128 stands for zero in the data rows.
Every row has a hidden score. How much higher is the second row's score than the first row's in each pair? 10 means about the same, 20 much higher and 0 much lower. The score is a weighted sum of the row's numbers plus the product of two more (or one squared), each taken from its middle value.
54:187:166:199:216:196:123:57:117:109:94:191:130:94:102:159
83:183:152:166:171:162:130:84:87:146:91:181:110:122:112:149 ~ 5
127:106:172:110:99:150:108:154:173:116:152:93:81:155:103:165
173:79:108:82:87:91:131:175:159:124:155:68:136:146:144:98 ~ 13
144:118:107:131:126:108:129:143:126:133:142:115:133:133:139:113
116:131:175:120:116:162:97:131:163:117:144:110:73:155:102:166 ~ 6
164:88:108:96:93:101:132:160:148:115:148:92:148:133:145:100
110:148:148:140:153:141:115:112:107:138:127:147:112:131:120:137 ~ 9
110:135:181:129:129:159:110:121:149:128:136:117:81:148:100:171
193:75:79:79:74:65:151:174:130:139:156:83:174:122:172:68 ~ 13
130:123:141:118:124:128:122:123:127:118:128:126:124:128:119:132
147:108:105:125:116:110:125:149:130:126:137:115:143:135:143:106 ~ 11
157:106:101:99:112:93:147:140:125:131:132:117:162:129:145:98
150:107:106:114:121:107:119:142:130:126:139:108:146:132:139:105 ~ 15
84:180:150:163:178:154:129:67:80:150:87:189:128:118:113:144
98:168:130:159:178:132:138:91:75:149:102:185:144:114:137:121 ~ 5
109:135:167:132:135:151:108:125:144:126:127:124:87:145:104:161
192:68:74:76:77:65:156:171:125:131:152:85:177:127:173:70 ~ 10
116:114:161:124:119:153:99:142:177:100:147:107:99:144:99:158
95:154:176:149:142:165:103:108:124:130:117:146:85:139:105:166 ~ 7
118:141:153:135:135:136:119:117:134:136:122:131:117:131:119:143
116:153:99:150:175:116:136:111:82:157:108:173:148:109:139:101 ~ 6
154:111:104:103:107:103:146:138:120:132:122:119:164:115:150:102
140:128:97:122:114:109:143:134:120:129:118:131:154:123:141:115 ~ 5
149:116:114:111:116:108:134:133:125:122:124:124:159:122:137:106
149:97:127:107:101:109:137:144:128:132:129:115:125:136:132:121 ~ 11
109:140:157:139:128:150:113:118:138:121:124:127:97:142:111:156
109:124:187:128:123:169:90:133:178:94:134:104:93:149:98:169 ~ 10
151:121:105:109:112:99:141:144:109:133:120:124:157:122:145:97
119:126:160:126:127:144:120:120:123:132:128:125:105:137:116:142 ~ 15
100:148:154:150:153:166:121:97:152:93:105:149:142:106:102:157
123:133:152:124:123:135:123:116:127:141:121:133:111:130:109:145 ~ 12
84:187:134:183:170:158:138:84:105:141:94:183:119:97:122:157
96:143:194:141:139:176:98:113:148:122:125:130:62:156:86:183 ~ 9
133:115:138:114:111:132:117:141:152:107:131:111:140:124:124:128
154:105:121:104:101:107:137:135:129:131:131:111:139:130:142:113 ~ 12
191:76:75:77:73:71:146:172:131:131:146:80:171:136:173:67
132:115:123:132:125:127:126:134:136:117:127:126:145:127:135:122 ~ 12
130:118:156:113:115:130:116:121:130:122:124:117:111:141:117:139
140:127:94:130:122:114:143:141:129:124:128:119:137:117:146:118 ~ 4
167:103:75:105:96:90:145:156:137:134:149:108:154:130:146:94
126:108:172:113:102:152:100:154:175:103:155:87:84:150:107:163 ~ 9
140:110:140:109:108:133:123:144:148:111:138:110:127:137:119:134
160:97:111:94:90:99:131:157:139:130:144:91:135:144:140:109 ~ 11
141:124:87:130:130:101:144:132:115:139:131:130:148:124:143:106
156:100:107:106:107:97:140:137:118:129:126:124:165:112:154:100 ~ 11
151:107:106:104:105:113:134:143:138:124:132:114:163:113:147:108
160:89:119:93:94:103:127:164:154:112:152:94:138:136:141:108 ~ 12
135:99:160:104:108:146:104:153:170:97:149:97:103:149:119:139
113:154:131:138:154:132:135:101:83:146:104:164:137:124:131:121 ~ 7
72:190:149:184:182:170:142:63:96:145:84:188:119:110:104:160
132:103:173:107:95:150:91:163:181:93:161:68:74:165:99:160 ~ 4
111:138:162:136:143:155:124:101:148:101:113:138:142:111:112:140
125:119:156:123:122:145:116:124:159:89:130:122:126:124:115:144 ~ 5
145:113:119:114:113:115:140:134:143:115:126:118:156:128:140:108
121:152:117:147:151:116:143:98:75:156:104:172:154:122:136:114 ~ 5
140:113:136:115:113:125:133:136:157:105:129:117:147:121:125:124
124:106:176:116:108:161:92:154:188:108:157:80:69:160:88:164 ~ 17
110:146:95:164:184:122:132:116:88:141:144:156:149:116:150:91
171:85:105:85:82:93:132:177:155:116:156:79:135:135:143:105 ~ 8
132:139:107:131:131:116:143:121:111:141:108:148:150:109:136:121
112:125:178:125:120:163:93:132:161:117:136:102:75:150:101:171 ~ 12
100:170:121:160:174:135:140:93:78:151:109:180:143:124:131:117
144:114:121:118:121:116:129:131:137:114:132:117:155:122:135:111 ~ 14
145:98:136:103:110:125:124:146:161:104:138:101:129:132:126:123
69:198:131:198:191:170:132:67:99:147:79:195:108:99:107:165 ~ 10
149:107:113:106:115:113:132:132:142:112:124:116:161:114:134:109
119:147:124:143:156:123:129:111:96:147:121:156:144:129:139:114 ~ 7
146:106:128:103:101:115:133:144:133:125:135:112:130:139:132:118
129:120:145:124:130:138:125:122:151:106:120:127:141:126:126:135 ~ 9
127:116:162:115:110:148:103:152:162:114:150:104:89:157:111:152
76:193:134:186:184:159:137:70:98:149:83:193:114:108:117:158 ~ 12
142:112:129:101:104:124:121:137:136:130:136:113:121:135:132:124
162:107:101:104:97:94:141:162:140:121:136:103:162:122:156:98 ~ 7
167:93:101:90:95:92:138:155:134:127:142:111:170:124:148:91
106:163:100:166:189:127:133:100:68:160:115:176:146:114:149:96 ~ 12
91:178:121:178:178:148:145:88:94:147:93:170:126:109:125:137
119:135:142:139:135:140:122:122:126:124:130:123:108:135:112:142 ~ 4
106:170:128:153:166:126:137:92:69:156:104:175:139:124:129:117
152:103:120:100:106:105:125:155:148:117:143:94:137:137:144:113 ~ 11
142:116:103:122:128:111:138:136:115:131:133:125:149:121:148:103
106:171:120:155:159:133:149:92:90:147:90:179:133:104:130:135 ~ 5
104:157:143:146:157:141:133:94:93:145:108:160:129:124:124:129
136:121:118:127:123:116:134:128:113:139:117:135:151:118:132:112 ~ 12
126:142:98:146:144:114:138:124:98:148:115:145:142:116:142:112
117:151:104:155:164:116:137:104:75:157:113:174:152:112:144:103 ~ 7
79:190:131:181:176:160:144:75:106:142:82:182:106:103:120:162
36:231:162:215:219:208:135:33:91:150:65:218:93:99:99:196 ~ 15
135:129:129:115:113:125:128:113:125:128:110:133:143:124:133:119
68:192:160:181:186:174:133:67:82:149:84:201:114:121:108:160 ~ 8
89:166:167:155:163:160:112:85:99:134:102:165:101:135:96:158
151:114:115:110:115:105:136:131:115:142:123:120:154:135:139:103 ~ 14
110:115:198:115:113:170:85:147:186:95:150:87:65:169:91:176
116:146:102:155:141:127:143:127:125:133:127:134:124:128:117:135 ~ 12
134:140:106:133:141:103:143:127:93:154:116:158:152:114:153:102
150:108:111:112:112:108:141:140:138:111:126:117:159:116:146:109 ~ 12
127:138:98:140:142:124:133:125:120:140:132:135:134:124:142:118
145:115:92:122:109:108:138:144:128:133:134:113:147:124:139:108 ~ 12
110:138:160:136:132:161:107:125:139:123:130:121:92:136:100:160
128:108:165:109:107:151:97:156:177:100:155:83:91:153:103:157 ~ 7
99:166:129:161:159:139:140:88:99:147:94:176:133:112:122:137
138:107:101:129:136:111:139:136:120:127:134:131:159:115:146:99 ~ 13
78:192:127:190:180:165:141:82:108:141:83:180:108:107:117:166
130:121:145:118:118:134:117:134:142:125:142:114:106:139:115:140 ~ 8
151:113:92:120:107:101:141:152:125:126:150:109:143:121:143:100
90:124:227:126:114:204:73:143:202:87:154:85:17:175:65:211 ~ 10
155:107:81:118:125:88:143:137:99:141:137:135:160:119:165:82
51:212:144:203:199:181:140:48:92:142:68:215:103:91:99:178 ~ 8
124:127:139:127:126:137:119:121:148:103:121:137:152:110:122:137
137:96:160:103:93:141:103:156:180:107:150:82:91:156:113:148 ~ 13
143:116:109:118:122:109:138:144:109:136:128:122:141:130:142:109
123:132:159:123:122:143:123:132:136:119:125:128:111:139:115:143 ~ 7
141:120:110:116:123:110:135:131:117:130:123:132:152:124:140:111
104:151:97:168:150:141:132:131:134:126:132:136:109:118:115:151 ~ 10
14:249:151:244:240:219:133:29:94:142:59:236:75:92:85:212
118:123:169:117:122:154:104:138:160:102:139:110:97:147:106:158 ~ 7
153:111:97:106:108:95:145:148:124:131:125:123:160:119:147:96
170:92:92:99:99:84:146:156:119:130:142:105:173:126:160:83 ~ 12
134:115:126:126:124:125:125:127:137:102:123:127:153:113:135:126
107:137:174:136:136:163:106:122:145:132:130:125:82:149:98:168 ~ 14
162:109:87:111:109:82:140:148:108:141:139:119:167:124:174:79
97:158:105:185:165:147:121:127:131:129:146:134:91:129:106:155 ~ 13
126:106:170:109:98:159:92:160:183:103:159:83:76:157:99:162
138:108:155:105:105:134:115:144:163:123:156:93:99:151:116:144 ~ 13
128:131:118:132:140:121:130:128:108:139:137:137:137:124:144:109
128:116:153:118:119:136:120:131:144:135:130:118:100:145:118:149 ~ 11
133:123:119:134:134:118:131:127:126:116:136:137:154:117:147:103
44:221:141:218:209:194:138:54:108:139:75:201:87:102:88:191 ~ 19
169:98:97:94:91:84:151:145:113:143:136:109:162:124:164:93
132:125:107:137:135:117:131:120:106:140:128:141:152:121:142:104 ~ 12
122:111:174:114:109:163:93:149:175:87:158:92:90:152:102:157
141:103:150:106:95:134:105:164:163:111:147:90:95:154:117:140 ~ 11
140:111:125:116:114:120:134:132:138:108:123:125:154:114:134:116
149:117:119:111:110:104:132:134:121:139:136:121:139:131:137:119 ~ 9
119:152:104:151:174:114:139:107:78:164:121:170:150:116:144:98
135:117:118:124:129:118:129:130:126:137:133:124:127:129:142:119 ~ 14
181:84:78:87:88:71:150:170:122:134:148:95:170:126:170:68
118:131:150:134:129:147:111:134:145:121:137:120:98:140:106:149 ~ 10
182:83:82:81:83:70:150:163:126:127:148:100:172:124:159:79
118:125:170:118:122:152:109:132:152:104:135:115:104:142:106:156 ~ 11
152:115:106:113:111:101:139:129:114:127:121:126:160:117:150:102
189:80:76:75:77:68:150:168:126:131:157:82:175:125:166:69 ~ 14
116:120:182:119:108:161:100:141:163:118:140:98:72:156:93:170
134:125:104:135:132:111:135:129:112:145:126:135:136:123:140:117 ~ 8
123:113:173:120:102:156:98:143:164:122:149:94:71:157:102:168
140:131:94:126:138:101:135:119:90:150:119:149:156:122:147:97 ~ 9
117:123:160:124:128:147:115:130:148:112:129:124:106:145:112:149
136:106:150:106:106:140:110:148:175:104:151:103:119:137:121:138 ~ 8
54:210:136:206:203:180:130:56:97:150:79:200:100:100:105:170
194:75:74:74:76:61:143:173:127:133:152:78:176:125:171:73 ~ 7
158:108:90:107:117:94:139:148:116:122:141:115:166:122:156:88
117:137:159:120:133:141:122:125:131:134:118:141:107:145:112:149 ~ 9
145:117:73:127:140:100:137:133:99:146:151:135:159:116:170:79
115:133:150:127:136:147:124:112:151:99:110:147:147:116:122:133 ~ 7
145:116:121:114:114:112:141:128:128:117:127:130:153:116:136:109
158:106:88:111:100:98:139:156:126:120:138:106:154:128:150:101 ~ 9
116:134:178:127:127:150:115:127:140:129:125:131:93:140:105:154
168:87:99:89:90:90:135:160:142:123:145:95:149:135:148:99 ~ 11
148:108:93:123:118:102:141:144:130:131:148:109:138:129:147:106
155:91:134:96:96:116:116:159:165:107:162:76:118:142:135:125 ~ 8
146:115:118:120:119:108:134:138:118:136:126:129:150:131:143:109
141:118:132:110:114:120:119:140:129:119:133:112:135:135:130:117 ~ 11
142:115:133:113:112:119:133:139:127:134:129:120:125:137:132:129
52:183:167:201:214:207:108:66:136:102:95:173:115:100:91:181 ~ 15
124:127:149:123:127:142:110:128:136:126:132:122:102:136:111:143
169:98:99:93:91:90:133:163:131:141:147:93:143:132:156:102 ~ 6
165:84:111:91:84:98:133:170:155:118:154:87:144:133:142:109
143:105:114:116:121:109:130:137:121:133:131:117:139:131:142:110 ~ 14
109:122:188:125:121:168:90:136:191:99:147:107:83:159:103:176
109:144:90:164:148:142:126:133:129:129:139:126:106:135:115:144 ~ 15
116:147:110:152:156:127:134:108:100:146:112:160:138:114:142:119
168:97:92:99:100:86:156:149:117:133:141:98:168:122:158:81 ~ 18
40:221:134:228:209:203:119:71:120:135:96:192:68:108:80:200
125:128:145:127:137:135:125:118:144:108:124:131:153:113:125:129 ~ 8
120:133:138:130:134:141:127:112:148:101:118:134:148:110:122:128
86:153:162:166:166:176:118:85:151:87:96:155:133:109:100:167 ~ 9
190:81:78:76:80:62:154:170:120:135:145:91:174:125:176:74
151:112:119:110:116:107:137:135:133:124:135:115:155:115:146:105 ~ 14
95:173:135:156:161:152:134:85:107:140:96:167:127:113:116:151
114:154:118:147:151:132:143:106:102:145:111:170:135:114:130:133 ~ 4
105:117:203:124:110:178:90:135:179:105:147:87:52:165:82:189
101:164:109:168:165:137:137:95:101:150:111:164:128:110:126:135 ~ 10
101:167:131:157:170:134:132:86:76:146:96:179:141:113:124:126
170:87:89:90:88:88:141:150:141:120:141:102:167:119:163:83 ~ 12
142:97:156:104:91:132:101:165:167:113:162:78:99:150:114:146
135:117:84:133:126:119:132:152:132:124:143:122:130:122:131:122 ~ 6
128:110:169:109:107:154:97:149:186:93:158:90:87:154:107:151
107:161:116:158:151:137:149:101:111:138:109:163:123:114:132:141 ~ 11
175:81:91:85:85:80:145:156:132:127:150:99:170:124:160:82
124:127:130:125:132:135:129:128:148:102:114:136:156:112:123:130 ~ 6
135:121:116:130:122:118:134:142:124:144:140:124:121:127:126:123
147:96:139:91:96:129:116:169:166:113:157:81:100:146:122:134 ~ 8
133:117:154:114:114:131:120:132:140:120:142:111:109:147:115:144
143:128:115:119:125:97:153:115:91:154:111:140:161:118:152:100 ~ 15
140:104:125:111:114:127:126:136:153:116:131:110:140:115:128:125
104:120:201:118:116:184:85:147:190:97:163:88:43:163:83:194 ~ 5
97:168:144:152:167:145:136:92:82:151:106:172:129:128:121:136
113:144:100:162:154:134:132:130:125:134:131:134:107:125:122:137 ~ 12
50:216:150:205:201:185:136:48:94:149:69:202:95:104:101:186
189:71:75:80:75:68:150:170:127:133:150:90:176:132:170:66 ~ 7
73:193:126:188:175:169:137:70:107:142:92:190:101:107:104:167
131:130:142:115:114:128:124:130:132:138:132:123:125:145:124:129 ~ 11
149:113:107:114:113:110:137:146:136:110:134:115:148:123:138:106
154:106:118:98:95:106:130:138:133:129:135:108:144:127:143:108 ~ 13
155:104:109:101:109:105:137:138:142:115:133:112:167:122:142:108
168:99:80:98:94:79:155:146:121:141:135:117:165:121:161:83 ~ 10
160:110:92:109:122:85:146:146:102:143:147:120:163:130:171:84
132:125:136:128:129:126:128:133:128:134:122:129:128:131:123:128 ~ 12
142:112:136:109:108:119:132:133:131:126:136:118:126:144:135:125
116:152:127:139:145:125:140:97:88:149:97:161:144:117:127:123 ~ 13
152:115:105:113:116:100:146:139:117:134:124:132:155:128:143:103
133:133:103:131:147:102:145:120:83:162:103:149:158:119:145:98 ~ 18
109:129:185:126:124:175:93:135:170:98:144:106:83:152:102:167
114:131:160:137:130:152:101:122:141:124:131:125:93:147:103:156 ~ 18
136:113:144:109:104:132:111:143:151:122:148:104:107:144:118:141
156:111:99:99:108:95:146:138:107:137:127:131:161:121:150:99 ~ 7
114:124:168:122:114:161:110:140:157:124:135:112:77:150:105:170
115:154:146:136:143:138:129:112:112:146:110:159:122:131:118:138 ~ 9
153:104:118:103:102:107:128:154:135:131:140:106:132:134:141:116
104:112:205:115:108:192:69:158:207:74:159:77:46:169:75:189 ~ 12
134:127:117:129:131:114:137:137:118:142:132:125:129:129:139:121
92:171:146:154:172:152:129:93:95:143:96:175:119:122:110:144 ~ 7
134:120:156:112:109:129:121:139:140:127:130:118:109:142:114:138
159:93:126:95:88:105:122:159:152:123:150:98:123:145:139:119 ~ 9
147:129:96:119:127:98:141:127:93:146:119:135:155:124:150:100
115:108:186:113:111:165:83:149:182:88:157:85:74:163:89:173 ~ 16
134:115:125:123:123:125:132:122:151:115:122:126:157:111:132:125
156:103:107:100:106:95:137:146:122:139:128:113:152:131:154:99 ~ 9
72:194:136:189:193:163:137:61:91:148:83:196:112:105:110:163
75:186:132:186:187:166:137:78:91:149:87:187:111:107:116:161 ~ 12
181:92:89:86:82:76:133:163:133:124:150:95:179:124:159:77
159:105:107:104:114:101:141:143:129:117:131:110:170:117:148:96 ~ 12
140:129:101:117:125:104:143:132:108:136:134:135:157:121:147:102
140:133:97:129:131:98:145:124:97:160:119:146:158:111:153:100 ~ 15
130:132:102:135:145:116:136:122:101:147:130:144:149:115:136:105
108:160:125:158:170:132:137:90:72:156:100:180:148:119:137:115 ~ 7
168:102:89:96:93:86:155:143:106:144:128:115:171:111:153:86
54:211:153:206:199:185:132:53:107:147:69:202:98:103:93:184 ~ 11
127:117:152:119:118:142:112:140:161:107:135:112:116:137:112:148
139:117:126:114:124:124:120:132:140:100:128:126:154:123:127:117 ~ 11
46:223:156:221:206:187:136:47:100:138:72:207:91:91:95:195
156:93:121:97:90:110:123:151:144:110:147:98:141:134:138:107 ~ 5
149:119:100:119:125:96:148:142:96:152:126:143:160:124:163:86
87:175:157:160:172:165:119:91:93:149:99:169:111:131:109:151 ~ 14
161:87:119:94:96:105:127:166:157:120:154:90:140:132:146:107
114:148:105:158:148:129:142:113:113:141:113:154:128:124:126:135 ~ 7
116:156:108:148:155:118:141:97:73:154:105:177:144:115:146:106
137:120:100:135:129:114:127:135:125:143:144:125:130:131:135:115 ~ 15
122:131:154:120:129:145:119:118:133:129:128:133:112:138:111:147
149:118:105:114:125:93:145:131:95:151:121:139:161:117:160:92 ~ 10
116:130:168:128:112:156:113:128:144:128:137:118:84:149:104:163
109:138:119:159:148:150:116:124:134:122:125:133:121:123:118:145 ~ 10
135:109:151:105:110:131:116:139:146:126:143:101:106:147:117:138
103:116:209:126:111:188:73:151:202:84:162:83:45:175:77:194 ~ 6
128:111:160:117:108:143:109:146:168:96:142:103:108:138:118:145
147:115:83:129:109:104:141:145:125:130:143:107:136:129:148:115 ~ 11
174:81:102:84:80:87:137:169:144:123:159:87:155:123:165:95
149:105:115:109:115:112:138:134:133:116:130:116:155:118:143:102 ~ 14
104:147:167:144:147:153:134:94:118:137:119:151:115:121:105:158
77:188:124:187:179:164:127:88:112:138:99:174:103:118:103:163 ~ 11
163:86:122:93:84:110:118:176:155:115:155:79:122:149:137:115
152:106:110:102:113:106:132:137:143:119:126:114:156:117:145:104 ~ 11
52:200:114:224:194:192:121:90:133:128:120:167:63:115:87:199
153:100:124:102:96:108:134:145:131:133:144:104:131:134:135:113 ~ 9
180:77:103:84:77:82:130:172:148:126:156:78:146:134:158:94
123:146:103:144:162:105:148:121:81:158:118:157:154:114:149:97 ~ 8
138:94:153:106:100:137:105:161:172:97:151:78:98:143:123:147
188:80:80:82:78:66:149:174:128:131:155:87:174:134:173:69 ~ 11
153:114:112:103:111:103:144:135:116:138:124:123:149:126:145:105
91:177:123:177:169:151:128:89:109:141:100:167:108:108:109:154 ~ 11
79:195:127:186:174:160:134:84:107:147:88:176:107:101:119:162
107:115:211:118:111:182:76:155:204:92:152:88:45:163:83:187 ~ 8
119:116:182:116:107:166:88:154:192:91:153:89:77:161:91:170
151:108:110:108:106:102:139:138:127:130:124:130:162:108:148:104 ~ 12
49:223:144:213:209:184:135:53:100:141:69:201:92:105:97:185
34:226:128:237:214:205:124:74:127:124:98:199:64:109:77:211 ~ 2
118:126:182:119:117:155:106:135:150:121:141:105:79:151:100:162
150:111:115:102:109:103:130:135:113:133:120:114:146:124:140:111 ~ 11
103:131:199:128:122:177:91:137:164:110:145:105:56:167:83:190
172:98:95:90:94:82:157:148:113:146:135:116:172:124:167:82 ~ 11
55:212:155:198:190:186:138:51:103:139:79:205:105:99:93:181
84:183:134:174:183:150:147:67:65:152:80:197:133:108:136:138 ~ 5
105:114:206:116:107:189:82:147:203:94:161:79:46:168:76:190
142:114:135:112:109:113:130:135:129:130:122:119:126:138:135:129 ~ 8
143:119:119:111:120:113:143:139:120:125:128:126:155:117:138:112
124:128:135:131:134:136:129:115:132:101:120:134:153:115:128:122 ~ 11
114:146:94:160:151:134:131:130:129:135:137:130:108:125:125:138
158:110:98:105:104:98:144:152:123:121:135:109:160:127:148:97 ~ 6
119:133:143:134:137:144:122:111:146:100:118:135:147:112:123:135
113:125:198:116:107:171:90:147:181:99:151:88:57:169:88:179 ~ 8
165:101:100:94:92:93:140:152:135:122:139:106:167:118:151:93
110:113:198:117:110:178:87:149:192:96:166:86:52:164:75:184 ~ 14
91:157:118:174:193:156:130:92:105:130:136:163:132:116:128:117
123:129:136:122:137:137:128:111:147:104:115:129:151:107:125:134 ~ 6
150:117:120:104:106:105:144:136:124:129:134:121:144:134:143:111
107:140:163:134:136:160:110:124:145:123:130:133:86:136:104:163 ~ 12
140:119:98:124:123:105:147:135:117:133:123:134:152:120:141:114
127:137:97:146:131:119:132:144:134:135:137:126:123:118:127:131 ~ 13
135:121:94:137:129:114:129:143:130:136:138:110:126:125:130:121
144:100:117:103:112:117:133:141:148:112:133:110:152:126:137:116 ~ 6
114:128:169:120:119:155:111:126:152:121:136:120:85:154:91:164
87:156:192:150:156:172:103:114:127:126:117:138:83:139:95:175 ~ 11
133:119:138:121:117:132:121:132:143:107:127:117:124:130:128:131
124:138:87:150:165:115:141:132:95:144:144:149:151:111:162:87 ~ 13
111:152:104:166:151:136:132:125:124:127:133:134:116:122:132:136
82:190:132:181:180:156:134:79:90:147:94:183:116:109:119:148 ~ 10
78:192:135:177:166:161:148:75:106:135:86:188:121:108:107:164
131:122:124:124:125:128:111:127:132:126:141:125:119:137:125:127 ~ 13
135:122:104:130:125:117:123:143:133:120:137:120:135:132:134:120
131:134:137:126:125:126:135:121:125:135:125:141:144:122:131:125 ~ 12
105:129:195:125:122:176:91:135:187:96:146:99:78:151:89:177
137:127:91:133:124:111:142:134:128:130:125:121:141:118:142:120 ~ 11
113:159:122:143:155:123:141:94:73:151:107:171:153:120:137:114
131:123:146:121:121:126:136:128:120:138:131:125:128:132:121:129 ~ 14
118:132:165:124:121:149:117:126:135:128:130:127:98:143:105:160
98:128:200:129:125:187:81:131:191:90:147:103:66:154:89:189 ~ 7
145:118:117:111:116:109:135:132:114:140:131:117:148:134:147:109
131:125:155:120:115:128:121:138:135:129:142:117:108:134:118:138 ~ 7
143:98:140:100:98:126:118:153:171:114:155:94:114:148:122:128
159:109:98:105:101:95:149:144:113:142:127:125:158:120:149:95 ~ 9
100:164:124:170:163:144:140:97:104:137:112:156:121:111:124:143
132:104:152:111:118:144:109:147:177:102:145:95:109:142:113:144 ~ 7
152:106:108:98:105:105:134:141:141:115:133:111:165:111:145:107
130:120:157:113:111:134:123:126:132:131:133:122:109:142:112:139 ~ 12
146:104:92:122:110:99:132:156:128:126:142:110:143:132:143:107
142:111:129:109:115:119:132:138:131:119:123:121:148:128:127:114 ~ 12
122:123:161:120:131:146:119:135:138:126:139:113:94:145:116:148
134:125:124:118:132:119:127:137:115:132:135:126:136:136:141:113 ~ 8
97:139:179:144:144:169:100:109:143:119:128:142:78:152:89:175
33:222:115:250:217:208:110:87:132:131:124:175:40:124:72:218 ~ 13
119:119:178:119:112:156:97:140:164:115:148:103:73:158:93:166
106:142:129:159:166:143:126:101:108:120:126:160:142:105:133:114 ~ 8
129:138:106:134:144:110:144:107:80:150:114:160:153:113:146:101
169:92:73:105:97:83:146:163:132:131:145:95:155:122:150:91 ~ 14
67:188:108:215:197:177:116:107:131:135:130:162:66:124:90:185
120:138:108:144:141:124:147:110:107:146:114:152:130:110:128:128 ~ 9
134:124:134:124:126:117:133:118:119:130:116:133:140:129:125:122
76:189:131:186:181:163:139:73:98:144:81:192:111:107:111:163 ~ 9
52:213:151:212:200:178:144:58:86:148:65:213:110:104:108:181
129:128:131:127:124:130:121:125:130:130:136:118:123:133:124:130 ~ 12
161:96:95:103:109:94:140:144:124:118:131:108:162:126:157:100
35:206:127:245:218:207:103:96:128:128:127:169:39:136:60:218 ~ 10
131:150:108:127:137:109:151:114:95:155:97:165:152:112:141:115
133:125:106:132:133:109:138:122:105:141:119:143:144:124:140:105 ~ 15
141:120:117:121:113:116:135:132:119:134:124:132:151:117:139:113
114:109:191:117:110:176:88:149:192:97:155:73:51:172:88:180 ~ 9
116:118:166:123:129:166:101:131:173:92:134:106:106:140:108:155
88:164:104:186:161:155:118:129:131:125:132:141:87:123:107:163 ~ 8
76:191:136:182:182:160:141:76:96:150:85:196:117:99:112:160
145:100:137:105:99:125:125:153:158:109:147:102:133:130:130:121 ~ 12
131:135:146:119:116:128:134:116:120:135:127:134:126:128:120:134
127:127:159:120:117:139:121:130:147:126:130:113:104:142:110:143 ~ 14
130:133:103:135:132:117:147:133:126:142:128:132:135:123:132:123
193:76:69:73:76:66:150:177:124:131:147:90:176:126:169:70 ~ 6
140:116:131:115:111:115:134:129:132:136:122:119:127:136:127:123
147:109:105:118:116:105:136:147:132:119:144:107:143:132:147:107 ~ 7
119:153:120:149:153:120:138:101:75:149:103:162:148:115:147:108
59:208:134:209:195:179:130:66:108:139:80:191:93:99:100:179 ~ 13
129:142:121:122:124:116:141:115:119:127:103:142:149:116:127:120
162:97:80:110:101:93:134:161:136:133:148:100:150:127:157:98 ~ 10
133:134:132:123:118:127:138:125:122:124:119:131:141:115:127:124
109:161:121:157:172:124:135:99:73:158:104:183:144:111:140:113 ~ 5
133:127:98:139:117:116:135:134:131:140:129:128:129:121:141:118
80:186:139:177:170:162:149:73:99:148:80:187:112:108:110:167 ~ 12
143:113:136:109:106:119:126:147:137:138:137:106:118:146:129:127
162:106:78:112:110:87:135:160:123:135:154:105:152:125:162:88 ~ 7
96:148:183:141:144:170:113:106:132:134:116:136:77:138:93:173
93:180:134:163:165:148:143:83:110:145:91:186:123:100:108:150 ~ 3
128:122:157:114:113:139:114:138:136:134:133:110:103:146:111:149
133:111:136:119:124:129:122:135:138:132:137:109:125:141:131:122 ~ 13
